Turns in one plane each, and the order they were made in; the first pair answered:
q583 (before |-> after):
[  3   0   2 -19  -8  -7  -6  13  17   1  -3   7  14   7   7 -16   8  -9
   3 -16   7   5  -9] |-> [ -1 -11  -4  -3  -6   3   2  14   1 -11  -5  13  19 -15 -12   3   9 -12
   4   0  17   9  -8]
[ 6  8  3 -1  4  5 -7 -5  6 15  0 -9 -5  4 -2 -9 -3  1 -3 -7  3  7 -6] |-> [  3   2   2   9   6  12  -3  -1  -4   6  -2  -4  -1  -9 -15   2  -3   0
  -1   2   7   9  -3]
[  7   0   2  -6  -5   1  10   3 -19   7  -1  13  -2 -15  -2  -8  -4 -14
  17  27   8   7   4] |-> [  2  14  10 -14 -13  -8  -3   9 -15  11   2   7  -3  -4  15 -20  -5  -3
  14  18  -4   4  11]
q797 (before |-> after):
[-10   1   1   4   7   9  -4   2 -17   3  13  18  -8  -5   9 -14   5   3
  -4  19 -11  -7   9] |-> [-17  -1  -1   9  10  10  -8   3 -17  -3  11  15  -7  -4   5  -4   5   6
 -11  12 -14 -10   9]
[ 20   8  -1 -16  -9 -13   9  -4  10  -6  -5  -9 -19  16   2 -14  -4  -6
  24  15  -5   2 -23] |-> [ 13  21   6 -14 -17 -16   0   9   0  -9  -3 -10 -17  12  11 -16  -6   5
  23  19 -12  -2 -12]
[-10  -6   5  -2  -5  -6 -16  -2   3   4  -4  -3   0   4   7  -1   0   9
  -8   1  -1   2   7] |-> [-10 -10   1   1  -1  -3 -13  -7   5   1  -5  -3   0   5   2   5   0   7
  -9  -4   0   1   4]
q429 (before |-> after):
[-14  -8   2  17   5   7  -6   1  -2  -5   8   4   5   0  -4   3   1  10
  -2 -10   0 -10  -2] |-> [ -6 -15  -3  15   7  10   3  -6  -2   0   7   9   3  -3 -10  -1   1   0
   8  -1   7  -6  -8]
[ 18  20   6  -9  10  -2   6 -14  -3  -2  -1  -2  11 -15 -13  10 -12 -13
  14  22  12  12 -10] |-> [ 19  33  13 -20   5 -10  -3 -10   2   5   2  -4   9  -4   4  -4 -15  -6
  12  15   4  11  -4]
[  0  -2  -3   4  12  11   8   1  -2   7  -6   1   6  -8 -15   1   8   0
  14   2   6  -4  -5] |-> [  5   3   1  -5   7   5   7   1   3  17  -4   0   3   2  -4 -12   8   1
  18   0   3  -4  -5]
Then:
(2 to 4 turns a pair)
[  4 -12 -13  -1  -3   9  11  11   3  -6  -7   8  -2  -2  -5  11   8   3
   2  15  13  -5  -4] |-> [ -6  -1  -8   3  -6   5  -1  19  -2 -12  -6   4   1  -1   0  13   7  15
  -7  10   5  -9   5]  q583, q429
[-14  10 -17  20   0  11  13  17  11 -12  11   1  16 -12 -30   3   1   0
  -2  16 -14  -4  -2] |-> [ -5  23  -8  -3  -6  -4   6  16  30   7  16  -4  10  13  -3 -26  -2   2
   0   1 -23  -4  -4]  q429, q583, q583, q429
[ 16 -10   0 -13  -7  -7  10  -7  12  15 -10   3  -7   1  -6 -17  -4 -14
   5   9   9   1 -16] |-> [-12   1   1   2  -2  -7 -14   7  13  -8 -11 -11   2   9  -5   8  -1  11
 -24 -18 -10  -9  -4]  q583, q583, q429, q797
[  9   1   5 -14 -10  -3   8  -7   2  14   7   4  -6  10  19 -34  -4   0
   9  -4  -1   4  -7] |-> [ -4 -23 -11  13   8  14  17 -14  -2  -9   1   3   1  -8 -17  10   3  -5
  -2  -7   9   3 -14]  q797, q429, q797, q429
[ 15  -5   6 -21  -2  -9   5   1   8  24   8   3 -12   7  19 -17   0 -11
  17   1  -2   6  -3] |-> [ -2 -24  -6  11  11  10  11   2  -8  -5   2   5  -1 -19 -16  27   5 -11
   5   7   9   5  -3]  q429, q429, q429
[  6 -12  -4   3   8   5  12  -1   1  -2  -3   5  -2  -7 -10   7  -1 -11
   8   9  10   2  -8] |-> [ 0  9  8 -9 -2 -8 -8 10  7  4  1  0 -1 11 15 -8 -4  6 -1 -6 -6 -3  4]  q429, q429
[ -6   6  -3   2   2   1 -19   5   1 -11   5  -1   4   6   2   6   0  13
 -11  -9  -1 -15  12] |-> [ 16  -1  -4 -12  -1   2   1  -6  -1   8   5  10  -4   0   3 -17  -3  -7
  13  14  14  -6   3]  q797, q429, q797, q797
[  2  -8   8  12  -4   9  -8  19 -26  -3  12   1 -11 -18  -3   2   7  10
  26  40   0   4   3] |-> [ -3 -24  -1  21   8  16  -3  10 -17 -12   9  -4 -12 -17 -19  21  11   6
  19  29   3   2  -6]  q583, q797, q429, q429
[ 10   4   7  -7  -7  -2   6 -12  -7  16   8   5   1  -3   5 -30   3  -3
  12  15   6   3  -1] |-> [-17  -3  -1  17   6   7  -7  -7  -6 -13   5  -7  12  -5 -16  13  11  11
 -17  -8  -1  -5   1]  q429, q429, q797
